Rows are one point carried round by a steady rotation, each followed by how many ticks it has turned.
The counts run from 0 to 170.
[-24   7  -4  -5   6  -4   8   2 -23  14  -5 -43  -1  11  -2]
134
[-21   6 -27   0   4  -1  29 -12  -5  22   3 -14 -17  14   1]
20
[-12   9  28   1  21   8   0  20  27  -9 -13   0   8 -13 -12]
6
[  6  21 -14  18 -19  -3 -31 -13  12  -2 -14  -3   7 -19  -2]
33
[ -5 -13  -1 -25   3  10  -5   0 -34 -15  -3 -13  25  12 -15]
46
[ 11   0 -12  14  21 -24  -5   9  11  -6  12  42   1  -7 -10]
57
[-23  12  13 -25  17  -9  14   9  12 -11  -4  12  29 -11  -8]
114
[ 10  -8 -17  18  31   0   0   2  18  -3  10  28  -4  10  -4]
60
[ -2   8  -8  25  15  -6   6   7  30   2 -11  13   1 -30 -15]
121
[  4  -3   8 -20   8  19 -31   3 -14 -16  -4 -20  20  11  -5]
156
[-11  36  -6  -4 -11 -22 -20  -7   1   4 -13  -9   8 -14  10]
29
[ -1   9   4  18 -18 -31  -1   9   0   9  17 -10 -28   2 -10]
77
[  5  22 -16  15 -21 -38 -13 -10  -9   5   5   0   2 -13   4]
142
[ 21 -12 -11   3 -33  11   5  -1   3 -20  -5   7  -9  -3 -21]
101
[ -9  -2  -6 -27   7  14  32  -6  -3  -7   6  11  19  14 -10]
109
[-12  -7 -23  15  -4   3  34   2   0  12   1 -12 -23  13 -15]
17
[-26   8  -7  -2  10  -5  12   3 -15  13 -11 -39   1   9  -2]
133
[ 10 -13 -11  13  40  20  -6   7  21  -3   5  19 -11   9   3]
62
[  9  14 -32  16  -6 -11 -24 -18  -4   4   5  13  -3   0  10]
145
[ -2  -8 -25  29  16   9   7   6  24   4  -9  -6 -19  -7 -16]
125
[ 15  -5 -15  16  26  -5  -5   6  16  -2  10  38  -7   2  -3]
59
[  2   2 -15  12 -20 -23   3  -8   0  13  25   3 -35  10  -5]
80
[ -5  29  -8  12 -14 -13 -30  -7  12   3 -13  -4  14 -26   8]
31
[ 12 -10 -16  13  41  16  -4   2  18   2   9  27 -10  10   0]
61
[  7 -14 -12  -1  10  -5  14   1  -1  -5  24  36  -6  19 -15]
169
[  1 -15 -21 -16  -3  31  -2  -6 -24 -16 -14 -10  13  16  -6]
43
[ 22   1 -27  20 -17  12 -31  -9   9  -5 -16   3  -8 -14  -4]
36
[-18   0  -3 -33  16   8  33  -5  -4  -4   2  16  24  18  -8]
110
[ 10  14 -25  14 -20 -26 -23 -16  -9   8  -1   8  -4  -8   5]
143
[ 13  12  21   0 -31   6 -25   5   8 -25  -8   1   5 -16  -9]
96
[ -8  23  17 -24 -14  18 -29  -6  12  -7  -9  -9   8   0   8]
92
[ 14 -17 -19  -3 -20  17  25  -3  -3 -16   5  16  -5  11 -24]
104
[ -4  -4  12 -18   7 -27  -2  11 -25 -20   4   8  32   6 -12]
50
[-12  -7  17  -1  32  11  -8  24   3   3  -4 -20  -9  14  -1]
68
[-12  30   8 -29  -2  23 -15 -11  11   6   0   1  -8  15  21]
89
[ 12 -16 -24 -10  -1  25 -11  -6 -22 -15 -10 -13   6  21  -7]
42
[  1  20  16 -15 -24  11 -30   1  12 -16  -9  -6  13  -8   2]
94
[  5   6 -12  14 -15 -25  -1  -1   1  13  25  -2 -30  12  -5]
79
[ -5   4  18  15   6  -3   3  25  24  -8 -12  -9   4 -18 -21]
9
[ -9 -10  10  -8  43  23  -4  13  13   0  -3 -16 -13  16   7]
66
[-13   6  23  -2  16   4   3  29  28  -8 -10  -6   3 -23 -14]
7
[  2  10 -21   9 -21 -20   3  -9   2  19  23   3 -31  16   2]
81
[ 17  -1  -7  14  17 -30 -10   8   7 -11  14  35  13  -5 -10]
56
[  4  -5  14 -15   3  16 -24  14 -14 -25 -15 -17  18  10 -11]
157
[ 17 -13 -29   3  -7  28 -10 -10 -12 -10 -15  -4  -3  15  -9]
40
[ -6  17 -16  -6 -12   2   5 -21   0  19  16   6 -23  20  17]
84
[ 16 -18   6   0 -11 -24   0  14 -11 -20  11  24   4   4 -23]
164
[-12  15 -14 -22  -8  14  -2 -21   6  15  14   0 -16  26  24]
86
[ -8   0  30  -2  13  -8 -10  29   1   3  -1 -35 -13   7  -9]
71
[-16  16  14  -8  24 -18   9  13  18  -5  -4  15  26 -18  -9]
116
[  0 -17 -13 -26   3  17   2   0 -26 -16  -3 -14  19  19  -7]
45
[ 20  -9  -8   8 -36  10  -6   2   5 -21  -8   3  -5  -4 -25]
100
[ 14   5 -34  11  -7   2 -24 -25  -1   3   0  13  -6   3  11]
147
[  5  22 -14  14 -22 -11 -31  -6   8  -6 -11  -3  10 -22   3]
32
[ -5  -6 -23  24  -9  -3  32  -1   4  12   3 -11 -26   4 -21]
16
[  3 -20 -15 -16 -11  15  31  -4  -8  -9  12  13   1  20 -20]
106
[-17  -1 -24  14  -1   1  33 -11  -4  21  -2 -18 -11  17  -7]
19
[ 16  -1  11   8 -36   7 -20   5   8 -24 -10   1   1 -15 -24]
98
[-15  -2  22   1  17  -4  -3  26   1   0   1 -32  -4  12  -9]
70
[  8 -19 -13 -14 -14  19  24  -6   2 -20   8  12  -4  13 -19]
105
[  5   4   9 -11   5 -34 -11  13 -14 -19   7  16  27  -5 -14]
52
[-20  10   6 -31  19  -4  17   7   1  -4   0   8  28  -4  -7]
113
[ 18  10 -33  12 -10  -6 -25 -20  -1   9  -1  19  -6   1   9]
146
[ 20   4  13   1 -32  10 -20   4  12 -20  -9  -3  -1  -8 -11]
97
[ -2 -16 -13 -22   0  19  -5   0 -14 -15 -11 -13  15  24 -13]
44
[ 10   4  -4   6  10 -32  -9   7   2 -12  13  35  14 -12 -14]
55
[ -1   7  13  19 -18 -29  -6  11   0   9  14 -17 -20   3 -13]
76
[ 17   9 -25  18 -17   4 -32 -13   7 -11 -12   1  -5 -16  -3]
35
[  2 -11  -7   8  45  25  -1  10  19   3   3  11 -17  11   6]
63
[-15  18  12   0   8 -17   4  12  21  -6  -5  16  21 -27 -13]
117
[ 14 -13  17 -14  -8  -5 -21  16 -15 -24  -1  -7  21  -5 -20]
160
[  6   0 -13  29  14  -2   0   6  32   0  -6  13  -6 -23 -12]
122
[-12   3  19  -2  27   4 -12  25   1   4  -1 -30 -10  15  -2]
69
[ -2   0  10 -19   9 -34  -9   4 -16 -16   5  11  29   1 -18]
51
[  4   2   3  -3   6 -37  -6  10 -13 -12  13  24  20  -5 -18]
53
[  1   8   1  22  15 -12   1  11  30  -2  -6  14   6 -33 -10]
120
[ 13  13 -18  21 -24   0 -34  -7   3  -6 -11   5   2 -16  -1]
34
[ 17 -16  -8   4   1 -23   6   5  -8 -18  20  28  -4  10 -18]
166
[-24  19  17 -16  18 -15   7   9   8  -8  -4  10  25 -14  -8]
115
[-11 -12 -24  20  22  22  17   2   8  12 -10 -24 -19  14  -6]
128
[  7   4 -30   3   0  19 -27 -27  -6  -2  -1   7  -7  14  10]
149
[  5  -9 -15  -4  22  -3  16   4  -6   2  23  32  -9  19  -7]
170
[ -7  39   2   3 -15 -17 -30 -10   3   2 -15  -8  14 -16   7]
30
[ -3  -7   2 -28   6  -1  -1   1 -30 -14   2  -9  30  17 -10]
47
[-29  32  -7 -13   0 -11  -7 -17  -3  17  -4 -12   9  -3  13]
26
[ 12 -21 -11   3   3 -14  12   3  -5 -10  22  25  -3  13 -20]
167
[-13  10   7 -20  30  31  16   1  21  -4  -3  17  13   5   6]
1
[ 21 -10 -29   7 -14  24 -14  -7 -11  -5 -15  -4  -1   7  -8]
39
[  9  18  18  -9 -26  11 -25   8  11 -16  -8  -6   6 -15   0]
95
[-10  19   8   6  14 -22   7  12  29  -9  -7  24  14 -25  -6]
118
[-28   7   8 -30  20   2  20   8   5  -4   5  12  25   5  -6]
112
[ -3   6  26   6  -2 -30  -4  23  -3   7  11 -27 -18   2 -16]
74
[-19  21  10  -1 -13 -27  -8  -2 -19  11  -6 -28  10   1  -5]
137
[  0   7  16  11 -12 -34  -3  22 -10   8  12 -20 -21   4 -18]
75
[ 24  -5   6   5 -41   6 -10   5   8 -18   0   6  -5  -9 -25]
99
[ -6  12 -13 -11  -7   8   0 -23   3  14  14   7 -21  21  17]
85
[ -6  23 -14  10 -18 -41 -14 -11  -7   6  -1  -5   5  -8   1]
141
[ -4 -13 -14 -21  -3  18  34  -8  -8 -13   6  12   2  21 -14]
107
[ -6   8   0  13  15 -16   4  17  31  -8  -5  19   8 -29  -8]
119
[-35  30 -12 -15   3  -9   4 -10  -6  16  -6 -22   8   5  11]
25
[ 15   2 -31  17 -15  13 -24 -10  -5 -13 -15  -6  -4  -3  -8]
37
[ -6 -11   5   6  38  23  -7  11  12   3   6   0 -11  18   7]
65
[  7   5   0   4  13 -29  -3   7  -7 -17  13  36  21 -10 -14]
54
[ 17 -17 -15  -4 -29  15  14  -9  -3 -21  -1  15  -7   9 -26]
103
[-28  13 -16 -14   4   0  20 -14 -10  18   6 -24  -3  17   9]
22
[ 14   4 -34   3  -2  15 -26 -25   1   9   1  12  -6   8  13]
148
[  0 -12  -2   5  47  22   2   8  14   3   2   4 -14  19   8]
64
[ 10  -5 -25  -8  14  34 -27 -19   0   1 -10  -1   0  11  15]
151
[-11  30  14 -28 -16  24 -26 -12   9   0  -5  -4   3   7  26]
90
[ 20  -8 -31  16 -14  25 -18  -7  -5 -15 -10  -8  -1   3  -9]
38
[ 22 -11  -5   1  -9 -22  -1  11 -13 -15  11  24   0   4 -26]
165
[ -2  10 -17   5 -13  -9   5 -14   0  19  22   4 -33  19   9]
82
[  2  -4  13  27   1 -14  11  22  21  -4  -8 -11  -7 -17 -28]
11
[-11 -11 -10 -30   0  15  31  -3  -4  -7  10  13  10  18 -17]
108
[-15  11  14 -20  30  23  10   7  21  -5   0  15   6   2   7]
2
[  7  -6   7 -17   9  24 -32   1 -12 -17 -15  -7  14  12  -1]
155
[-20  13  22  -9  18  11   7  18  29  -6 -13   0   9 -11  -7]
5
[-24  11   1  -7   1 -13   7   3 -25   9  -6 -40   7   6  -1]
135
[ -4  21  12 -25 -12  19 -26  -2  14  -6  -4  -7  10   7  16]
91
[ -1  -6  -5  32  -5 -13  21  18  13   6  -6 -15 -16 -11 -17]
13
[ 17 -10  10   2 -11 -10 -10  21 -16 -25   9   4  16  -3 -32]
162
[ 14  -6 -16  14  19 -12  -6   1  12  -2  13  38  -2  -2   0]
58
[  3  18  21 -15 -16  12 -27   3  11 -13 -12  -7  11  -8  12]
93
[-15  25  -2   1 -15 -38  -8   1 -17   8   1 -16   7 -10  -9]
139
[ 14   2 -34  -3   5  27 -27 -17  -4  -3  -5   9   3  16  18]
150
[ 23 -20   6   0  -6 -19  -9  18 -14 -20  10  10   4   2 -26]
163
[-27  -5  -5  -6  10   7  14  -6 -10  11 -13 -42  -1  15   0]
132
[ -9  -1   5 -29   8  -4  -5   5 -29 -17  -1  -3  30  10 -14]
48
[-23  34  -7 -10  -3 -14 -11  -8   1  10  -3 -14  15  -4   9]
27
[ -3   0   4 -23   7 -15  -9   7 -27 -19   5   2  27   5 -15]
49
[ 17 -15 -17  -1   7 -13  11   4  -5  -3  25  33  -2  12 -14]
168
[ -6   1  28   8   9 -19  -6  29  -2  -1   3 -32  -9   7 -12]
72
[  1  -3 -20  34  13   0  10   8  27   1 -11   6  -9 -16 -10]
123
[-21   9  -2  -4  -6 -26   0   4 -22   9  -3 -34   5   3   2]
136
[ 14 -10  13  -4  -6 -12 -14  20 -18 -29   0   0  17   0 -24]
161
[  2   2   2  19 -21 -28   3   2   4  17  22  -1 -32   6  -9]
78
[  6   0 -15 -10  11  34 -24 -13  -6  -6  -7   1   8  19  10]
152
[-22  -6  -8   7  14   9  13   7  -1  14 -13 -40 -10  12  -5]
131
[-14  29   0 -23  -3  19 -11 -17   9   8   6  -2  -7  18  21]
88
[-37  23  -9 -19   1 -12  16 -14  -7  20  -6 -17   5   8  15]
24
[-25  10 -19  -4   2  -2  26 -14  -8  22   7 -18 -10  13   3]
21
[  4  -3   1 -16   7  33 -29  -3  -4 -11 -18 -10  13  14   7]
154
[ -3  -4 -12  26  -6 -15  29   9  14  10  -1 -18 -21 -12 -28]
14
[-14  11  16 -20  22  21   8  13  25 -12  -5   9  11   3  -1]
3
[ -7  12  23   9   9   1   2  24  19  -8 -17 -10   9 -23 -19]
8
[ -3  12 -19   1 -14  -1   5 -19   3  16  16   8 -25  26  14]
83
[ 12  -9  17 -16   1   6 -26   9 -15 -25  -8 -15  19   3 -15]
158
[-15  17  -3   4 -13 -33  -7  -1 -17   9   0 -23   8  -4  -1]
138
[  5  -4 -20  38  14  11  10   5  27   7  -7   2 -15 -13 -11]
124
[-10  -4 -28  13  -3  -1  31  -8   1  19   2 -13 -26  13  -9]
18
[-30  20 -11 -17   5  -8  15  -8  -5  20  -3 -19   2  14   9]
23
[-21   8  16 -14  24  13   7  17  31 -10  -8   0  13  -8   0]
4
[-14 -11 -14   4  17  18  11   3  -3  14 -10 -39  -5  14 -11]
130
[-11   3  19   4  -3 -27  -4  25  -4   5   5 -31 -18   2 -10]
73
[ -8   5  -6 -23  28  24  16  -4  18  -2  -1  24   7   9   6]
0
